Questions about the matrix below.
1) Report the 5th-last entry, reading row by row.
2) Report the entry directly above the smallest entry.
3) Report the bottom entry of the column that holds the smallest entry.
4) Report the fifth entry in reading order.
5) Report the entry directly below 15.
6) Report the 4th-last entry, reading row by row.
7) Report the largest entry in the first row.
8) Report the last entry, reading row by row.
[[-13  13 -10  36 -17 -17 -18  -4  20 -17  31 -14 -17]
 [-10 -15  -6  13   9 -16 -15  15  18 -14   2  -8   1]
 [-37 -43 -11 -30   0 -49 -48  26 -18 -46 -38 -34 -21]
 [ 48   8 -30 -20  14  45  46 -35   4  47 -33  48  34]
 [ -5 -10   8 -17  -9  -2  -3  -3 -17  -3 -10  -5  -9]]
1) -17
2) -16
3) -2
4) -17
5) 26
6) -3
7) 36
8) -9

array([[ 33,  14,  30,  37,  29,  20,  19,   6,  12,  27,  11,  33,  24,
         30,  14, -35],
       [  4,  23,  38,  32,  26,  20,  16,  19,  41,  35,  26,  32,  21,
          6,  16,  46],
       [ 32,  25,  33,  34,  23,  22,  26,  20,  38,  35,  20,  17,  14,
         26,  19,   5],
       [ 17,  38,  19,  38,  24,  10,  29,  34,  19,  26,  25,  24,  32,
         -2,  29,  -3]])
The entry just left of the smallest entry is 14
The maximum?
Answer: 46
The entry just left of 41?
Answer: 19
The entry just right of -2?
Answer: 29

[[  6 -22  -4 -11  -8   4]
 [  5 -11 -16   1  -5   7]
 [  7  17 -38  24  55   4]
 [-35   3  56  30 -23 -29]
 [ -7  -1   4  -4  -2   0]]
Indices start at 1.
The entry at row 1, column 3 -> -4
The entry at row 3, column 2 -> 17
The entry directly below the largest entry -> 4
Report the entry in row 2 and column 1.
Answer: 5
Report the entry just right of the smallest entry.
Answer: 24
The bottom-left entry -> -7
Report the entry at row 3, column 1.
Answer: 7
Report the entry at row 2, column 2.
Answer: -11
The entry just right of 3 -> 56
Report the entry in the bottom-right corner.
Answer: 0
Report the entry at row 1, column 2.
Answer: -22
Report the top-right entry.
Answer: 4
Report the entry just left of -22.
Answer: 6

-2,-7,9,23,-3,16,32,-8,11,-11,1,-9
20,0,9,13,-9,11,36,17,6,4,1,-26
-10,-5,11,37,1,20,24,-2,10,-2,15,-1
21,22,12,25,5,-6,17,28,1,34,24,-10
34,9,9,7,-2,-2,13,25,2,24,11,-19
Counting starts at 1.
Report the entry at row 1, column 1.
-2
The entry just left of -3 -> 23
The bottom-left entry -> 34
Report the entry directly above -26.
-9
Report the entry in row 1 and column 2.
-7
The entry in row 2 and column 2: 0
Report the entry at row 2, column 1.
20
The entry in row 1 and column 3 is 9
Report the entry just right of the largest entry.
1
Report the entry in the bottom-right corner.
-19
Report the entry just left of the largest entry.
11
The entry directly below 28 -> 25
Report the entry directly below the smallest entry.
-1
Report the entry at row 3, column 1.
-10
Report the entry directly above the largest entry.
13
The minimum -> -26
Report the entry at row 3, column 2.
-5

x = [169.305, 21.504, -128.546, 33.200, -160.228, -142.125, -110.463, -73.937, -163.424, -61.161, 105.378, 24.086]
What is the last entry? 24.086
What is the entry just left of -61.161? -163.424
What is the 3rd entry from the right? -61.161
The second entry from the right: 105.378
The first entry from the left: 169.305
The 3rd entry from the left is -128.546
What is the entry just left of -110.463? -142.125
What is the 2nd smallest entry? -160.228

X =
[[ 20   1  -2  -1  12   5  24  14   1   5 -12]
 [ -5  39  37  14 -12  -9 -15 -14  40 -18 -15]
 [  5  50  51  35   4   3 -27   2  35  -6 -19]
 [ 16  16   9  23   6   6  30   6   9  19   0]
 [  2  33  43  27   5  -1  -5   2  32  -7 -14]]
Rows and columns are numbered from 1.
The centre entry is 3
The entry just right of the largest entry -> 35
Read off the top entry of the column that holds the largest entry.
-2
Read off the top-right entry.
-12
Read off the entry directly above 40.
1
Read off the entry at row 1, column 1.
20
The entry in the bottom-left corner is 2
The entry directly above 30 -> -27
The entry at row 2, column 1 -> -5
The entry at row 3, column 2 is 50
The bottom-right entry -> -14
Read off the entry in row 2 and column 2.
39
Read off the entry directly below 19.
-7
The entry in row 1 and column 2: 1
The entry directly above the centre entry: -9
Read off the entry at row 3, column 1.
5
Read off the entry in row 2 and column 3.
37
The entry just right of the smallest entry -> 2
The entry just left of the centre entry is 4

grid =
[[ 29  42  25  36  33]
 [-13 -27  -1 -20 -21]
 [  5   5  -1   9 -31]
 [ -9 -11  -2  -4 -25]
 [ -4  15  14  26  35]
 [-12  -8  -4  -2 -19]
 [ -7  -2  -5   2 -14]
 [-16 -32  -4  -1  37]
 [-39 -47  -6 -35 -12]
 [ 19  -8  13  -1  12]]
Indices start at 1.
The entry at row 1, column 3: 25
The entry in row 3 and column 3 -> -1
The entry just left of the smallest entry: -39
The bottom-left entry -> 19
The top-left entry? 29
The entry directly above -35 is -1
The entry directly below -9? -4
The entry just right of -32? -4
The top entry of the column that holds the largest entry? 42
The entry directly below -19 is -14
The entry in row 3 and column 1? 5
The entry in the bottom-right corner? 12
The entry directly above -20? 36
The entry in row 2 and column 1 is -13
The entry directly below -31? -25
The entry directly above -14 is -19
The entry in the top-right corner? 33
The entry just right of 19? -8

data = -0.764,-0.619,1.131,-1.231,0.637
Find the entry just right of the smallest entry.
Answer: 0.637
Find the median of all entries.
Answer: -0.619

Read these off the array that follows. Indices start at 1.
1) Find the bottom entry of the column that holds the smallest entry.
2) Find the entry directly above -9.
3) Find the entry at row 1, column 2.
4) Find the top-left entry.
5) Find the entry in row 3 and column 1.
6) Find the entry at row 2, column 1.
7) Find the entry in row 3 and column 2.
8) Find the entry directly below 39.
[[  2  11 -18   1 -16]
 [-21 -41 -31  14   6]
 [ 16  27  42 -13   8]
 [ -6 -13  -8   4   2]
 [-10 -36  37   0  39]
 [  5  16  -9  -2 -13]]
1) 16
2) 37
3) 11
4) 2
5) 16
6) -21
7) 27
8) -13

array([[58, 39, 55, 66, 45, 62, 46, 44, 54, 38, 42, 44],
       [ 9, 33, 16, 25, 74, 16, 49, 43, 45, 75, 51, 39],
       [70, 33, 39, 37, 19, 38, 37, 36, 58, 18, 41, 70],
       [33, 29, 35, 30, 19, 25, 71, 40, 37, 23, 54, 71],
       [35, 69, 49, 58, 58, 66, 56, 67, 55, 45, 60, 63],
       [15, 30, 24, 25, 13, 39, 58, 32, 61, 50, 49, 69],
       [70, 66, 74, 67, 34, 64, 52, 60, 53, 45, 55, 68],
       [80, 50, 56, 48, 83, 48, 30, 48, 32, 48, 37, 35],
       [35, 72, 53, 74, 34, 68, 55, 65, 53, 50, 63, 52],
       [77, 47, 41, 58, 86, 54, 48, 47, 49, 40, 47, 54]])
What is the entry in the bottom-left corner?
A: 77
What is the entry just right of the largest entry?
A: 54
The third entry from the end, reading row by row: 40
What is the first entry, reading row by row?
A: 58
The top entry of the column that holds the largest entry is 45
What is the entry directly below the smallest entry?
A: 70
The entry in the top-right corner: 44
The last entry, reading row by row: 54
The entry just right of the smallest entry: 33
The third largest entry is 80
The 3rd entry in reading order is 55
What is the bottom entry of the column that holds the largest entry?
A: 86
The 5th-last entry, reading row by row: 47
The second smallest entry -> 13
The 3rd entry on the diagonal from the top-right corner -> 18
What is the largest entry in the last column?
A: 71
What is the third entry on the main diagonal?
A: 39
The smallest entry in the last column: 35
The entry directly above the largest entry is 34
The 3rd smallest entry: 15
The 2nd-last entry, reading row by row -> 47
The entry just left of 61 is 32
The 2nd entry on the diagonal from the top-right corner: 51
What is the largest entry in the first row?
A: 66

Read these off the matrix that follows.
1) What is the 3rd entry on the diagonal from the top-right corner?
2) What is the entry in the bottom-left corner?
3) What is the smallest entry?
4) What is the 3rd entry in reading order?
5) What is the entry just left of -30?
6) What is the last entry of the largest entry's row?
7) What is the entry directly below -17?
8) What is the 3rd entry from the end, reading row by row?
[[ -5  -5  -6  -1   1]
 [  8   1 -10  23 -15]
 [ 12   9  32 -29 -28]
 [  8  -6  20 -19 -16]
 [ 10 -23  14 -35  14]
 [ -5  -3  -7  -4  41]
 [  3  12  -9   3 -20]
 [ 15  14  -6  18   5]
 [ 11 -10  -1   2  -9]
 [  5 -12  23 -30 -13]
 [  5  -8  14 -26  17]
 [  6  27  24 -17 -24]
 [  9   2  -7  10  -7]
 [-12   1  -9  10 -27]]
1) 32
2) -12
3) -35
4) -6
5) 23
6) 41
7) 10
8) -9
